In the data rows, 128 means zero.
Some points:
[127 255 121 119  96  99  62 163 133  72 152 151 101 187 129 106 138  94 184 116 101 125 126  58 255 124 113 100 126  60  95 145]
[106 190 119 123  91 100 220  23 133 169 117  61  94 255 140 100 118 125  25  97 139 135 140 238 175 122 111 134 160 155 112  67]
[151   0 141 138 165 150  14 141 148  83 138 158 157 162 168 165 147 143 161 150 117 163 134  29   0 136 152 126 112 122 150 146]
[141 150 164 146  73 188 242  20 154 238 125  76 174 100 151  35 144 162   0 130 199 115 124 105 155 148 182 154 104  62 161  65]
[120  65 104 112 147  96  86 233 131 103 130 193  99 122  97 195 119 123 230 126 119 130 111  78  59 128  97 126 109 157 114 181]
[139  93 130 145 235 166 110 138 120 129 135 137 159  30 142 182 134 142 144 159  86 130 124 111  98 117 158 164 115   1 131 146]
[133  37 126 119  71 114  77 246 136  90 138 204 117 128 130  97 135 112 238 115 132 126 127  73  40 141 130 103 111 175 127 193]
[158   8 166 153 204 171  27 136 140 110 133 135 176  74 181 157 150 137 141 170 109 146 139  53   0 134 172 140 108  92 157 144]
[147  77 151 132 146 136 129   0 146 160 117  50 141 233 166 154 142 142   0 119 149 175 159 181  48 156 162 127 135 200 138  48]
[107 255 106 104  56  77 211 193 122 152 122 156  69  97  76  86 103 108 171  96 121  85 111 231 249 116  80 109 131 148  87 144]
[136  92 127 146 163 145  43 131 137  72 141 119 157 238 166 126 135 117 154 147  76 156 153  73 104 110 125 122 145  44 134 135]
[ 84 165  94 111  99 101 238 156 109 139 109 119  92 154  90 111  90 118 130 101 139 112 120 230 191 104  76 128 159 205 106 116]
[113 198 130 123 106 123 244  40 107 179 110  54 116 134 113 102 103 134  28 104 152 118 143 255 212 119 112 128 157 166 130  77]
[118  59 106 109 140  94  83 227 138  92 121 194  92 116 103 193 121 135 236 134 124 129 111  83  59 127 101 127 114 161 114 172]
[136 211 148 140 164 142  97   0  98 111 132  54 148  48 133 167 127 139  15 136 187 143 132 140 195 152 136 134 130 223 156  68]
[155  65 157 145 186 162  91   0 112 130 126  67 168  76 149 180 138 147   3 144 171 156 149 181  42 152 178 135 132 230 164  68]
[131 118 115 132 137 160 235 164 144 208 127 143 139  49 107 115 128 157 136 149 119 101 109 111 141 112 155 162 106   0 116 142]
[119 255 131 109  23  78  97 212 130  93 141 186  88 118 102  87 123 102 212  94 170 104 103  52 250 138  96  91 105 164 115 156]
[106 201 123 129 102 119 248  22 125 179 121  61 125 129 113  95 108 137  17 108 148 121 138 255 212 120 106 135 153 160 135  73]
[114 255 122 105  23  86  88 212 127  96 138 194  89 112 109  84 126 103 206 103 172 114 106  52 254 140 104  89 107 161 112 150]
[ 94 164 108 100  42  65 191 242 120 131 116 186  65 107  90 107 100 109 214  86 138  95 110 200 164 125  79 103 131 219  95 161]
[116 198 126 125 108 123 248  27 112 196 109  53 129 131 134  97 105 133  15 121 156 112 133 253 205 129 113 132 156 167 124  67]
[116 255 120 112  38  82  87 212 124  98 140 196  89 113 104  81 120 104 207 102 172 110 102  57 248 141 106  89 106 158 112 152]
[139 106 133 132 183 140 144  81 107 148 116 110 139   0  91 202 130 154  89 153 164 120 127 186  85 149 149 150 113 212 138 121]
[123 255 124 110 103  81  73 164  99  56 132 159  98  58 104 148 117 111 175 112 167 116 110  93 255 136 110 103 123 190 108 138]
[136  25 140 130 179 134  21 136 106  54 128 130 134 153 154 176 132 121 141 143 112 163 139 125  22 135 119 118 140 222 150 146]
[135  89 143 144 162 179  53 138 130  81 140 131 141 241 161 120 134 111 152 150  68 151 145  67 103 112 127 125 141  39 130 139]
[120  80 111 128 225 128 117 137 136 110 128 128 125 222 158 170 122 126 155 145  70 146 128 111  93 100 112 150 138  29 110 141]
[116  77 117 114  89  95  68 233 136  73 135 184  95 197 127 128 124 113 236 115 124 130 119  74  74 130  99 105 120 175 123 177]
[105 192 111 122  89 116 255  44 138 225 110  71  99 125  98  89 107 137  39 109 147  97 131 255 186 126 112 138 155 158 108  77]
[140 105 136 137 235 162 107 134 127 132 132 133 159  22 124 184 141 145 144 169  78 128 129  88 101 113 158 166 116   9 131 153]
[ 98 185 103 114 106 106 249 127 103 153 110  98 107 122  86 107  98 122  99 104 125  99 129 255 214 103  79 130 158 168 116 138]
[130  16 138 140 160 128  22 140 116  49 134 140 141 154 143 172 135 122 153 134 113 151 143 131  18 130 119 122 141 223 143 139]
[168 116 174 144 192 157  92   0 118 154 129  61 171   0 150 174 160 148   0 138 169 144 150 176  67 167 196 130 117 221 155  70]
[132 189 127 130 132 136  60 140 125  89 144 121 135 230 144  98 132 113 145 131  97 140 138  66 212 109 120 117 142  34 132 125]
[155 216 140 143 182 150  58 120 121 104 145 125 162  49 134 127 143 130 132 155 121 124 118  37 222 120 157 135 113  11 147 141]
[113 201 131 131 113 119 247  45 114 182 104  55 125 133 107 100 109 129  18 118 146 114 138 249 202 119 109 140 164 163 124  71]
[135  43 122 122  57 128  70 245 140  91 132 205 120 128 128 103 135 111 245 125 131 124 119  72  45 140 124 104 111 174 132 181]
[ 94 182 103 114 173  93 243  61 103 172 106  85  99 110  82 167 100 131  55 129 121 135 130 255 200 108 114 143 154 159 119  85]
[116 255 122 112  96  81  74 162  97  76 129 156  85  60  87 155 122 108 174 116 164 118 114  98 255 136  86 109 121 188 117 145]
[126  81 129 155 162 133  44 129 120  67 141 119 135 244 164 117 135 109 166 142 103 141 137  49  92 124 111 117 157 114 140 135]
[109 192 124 116  90 112 225  27 145 162 111  56 107 254 128  93 112 123  31 101 124 130 147 249 186 122 106 132 158 153 104  72]
[128 255 123 111  27  91  88 207 126  80 140 189  89 110 107  83 125 105 209  94 169  98 110  50 250 138 106  94 105 167 118 157]
[115  75 118 128 203 132 118 134 140  99 125 130 124 230 154 175 122 123 155 152  64 143 131  97  87 102 110 150 141  44 115 138]
[128 117 113 128 149 153 227 180 147 202 127 147 132  48 110 108 131 149 132 143 113 108 114 108 146 115 149 162 105   0 115 158]
[111  95 104 108  16 101 208 255 153 171 120 210  76 120  84  73 119 124 235  99 163  90  96 120 104 136 101 117 100 157 108 169]
[176  56 149 155 193 182  52 133 146 136 145 142 186  58 156 132 169 128 150 162  64 137 144  89  36 123 200 141 123   0 131 154]
[171 121 169 149 172 162  87   0 114 153 122  63 169   0 142 178 159 148   5 145 169 144 149 178  68 166 194 132 116 227 154  74]
[124  82 134 128 157 115  21 113 111  37 127 113 126 222 151 171 121 115 141 142 123 157 139 110  88 127 101 111 146 228 139 123]
[130  26 133 134 167 137  28 133 110  54 127 119 157 162 156 174 134 123 145 136 130 152 143 111  22 131 123 117 139 224 150 142]
[157  21 152 145 154 168 103  11 163 177 128  68 159 254 197 131 160 139  25 138 113 173 149 107   0 144 186 137 125 106 146  86]
[107  90  98 102  20  87 204 255 152 171 119 206  83 122  88  78 116 133 228  94 152 101 104 141  98 129  99 117 101 154 114 180]
[132  30 118 120 105 110  67 236 136  85 131 210 113 121 128 147 136 119 240 122 120 127 116  82  38 136 117 115 111 171 124 175]
[152  87 126 137 241 155 112 138 127 133 132 140 159  28 117 184 143 145 145 165  80 128 129  92 103 110 156 162 117   9 129 151]
[ 92 205  99 111  76  88 227 145 128 149 113 110  93 235 113  85  92 108 131  95 102 101 129 226 189 102  81 124 162 145 103 120]
[110  89 101 106  17  96 205 255 154 165 124 214  80 124  88  74 121 127 228  98 146  92  94 118 109 133 110 114 106 160 108 170]
[137   0 127 131 128 139  84 148 163 123 134 144 146 243 162 147 150 134 147 136 106 161 133  63   0 133 149 128 121 117 128 137]
[122  28 124 118  84 103  82 223 147  91 137 191 106 220 146 135 129 114 221 111 108 141 120  69  31 138 108 109 116 163 113 168]
[145 213 139 140 173 149  51 118 112 116 140 131 169  51 135 131 145 132 131 147 125 123 120  46 219 119 174 143 118   8 144 140]
[134  78 128 139 154 140  46 142 124  63 139 129 148 255 152 118 128 117 148 137  91 151 141  53 102 116 119 119 146 107 138 145]
[163 232 169 156 114 173  60  22 124 119 149  77 187  92 167  67 150 133  47 137 191 134 135  14 231 151 187 124 106  82 179  78]
[110 101 103 123  97 114 239 170 161 192 118 134 106 234 122  89 122 129 144 111  82 116 125 151 132 101 106 143 134  22 108 141]
[118  75 129 125 170 112  22 122 115  43 138 112 135 225 145 171 119 120 130 134 128 154 146  94  96 132  98 112 147 216 136 120]
[176  55 159 150 192 185  57 138 146 132 145 144 186  61 151 137 170 129 150 164  55 145 143  78  31 123 198 141 111   0 130 163]
[113  76 126 126 129 135 114 145 146 114 132 125 128 255 161 115 119 118 147 136  88 143 134  81  93 109 114 127 143  82 121 127]
[140  35 144 137 176 153  57 118 102 104 123 125 146   7 128 183 128 143 132 148 146 134 134 148  37 139 136 132 135 235 164 130]
Along one direction, these points spread out more than along any other. Take the direction at right angles to it along which they spread out most. Go by this last direction. How far along it is each point below, from 0 to 99? The average is 50, and the first point in the table lies past the average. One standard deviation of the points above along it is 16.
[ 94 171 105 102  38  68 195 236 117 122 117 188  64 112  77 106 110 114 218  91 137  96 106 201 155 122  77 100 132 222  93 162] 78
[136 125 109 132 144 165 230 163 149 200 125 153 138  49  98 106 136 158 136 143 100  97 107 109 140 113 141 161 111   0 127 150] 52
[117 255 113 115  77  94  93 173 146 107 145 157  92 215 126 110 126 106 174 106 128 125 109  36 250 130 104 106 116  51  96 155] 71
[148  75 169 143 183 164  93   0 115 125 125  48 156  78 154 176 147 147   5 148 170 157 149 168  41 154 163 138 138 231 163  72] 19
[140 147 152 147  77 183 237  19 150 236 126  69 183  91 159  34 139 163   0 129 212 117 131 104 157 154 189 145 103  62 164  71] 35
[110 205 132 123 103 125 241  35 112 197 109  57 138 129 119  90 109 130  19 107 150 128 137 255 213 124 112 130 153 158 122  66] 44
[147  97 123 141 228 172 114 141 118 141 137 134 154  26 129 185 140 142 146 166  70 127 123  98 105 116 161 158 115   4 133 151] 40
[144  35 143 135 177 138  57 116  93  91 119 118 175  14 133 181 133 139 124 145 149 142 135 147  40 148 141 137 129 237 157 131] 35
[116 206 124 126 113 122 252  25 110 188 117  65 117 131 105  94 103 138  19 105 134 116 147 252 209 125 108 131 157 173 121  78] 45
[125 118 110 140 135 161 226 168 143 206 127 156 146  58 106 108 128 147 135 147 109 101 114 109 138 118 160 161 109   0 123 139] 52
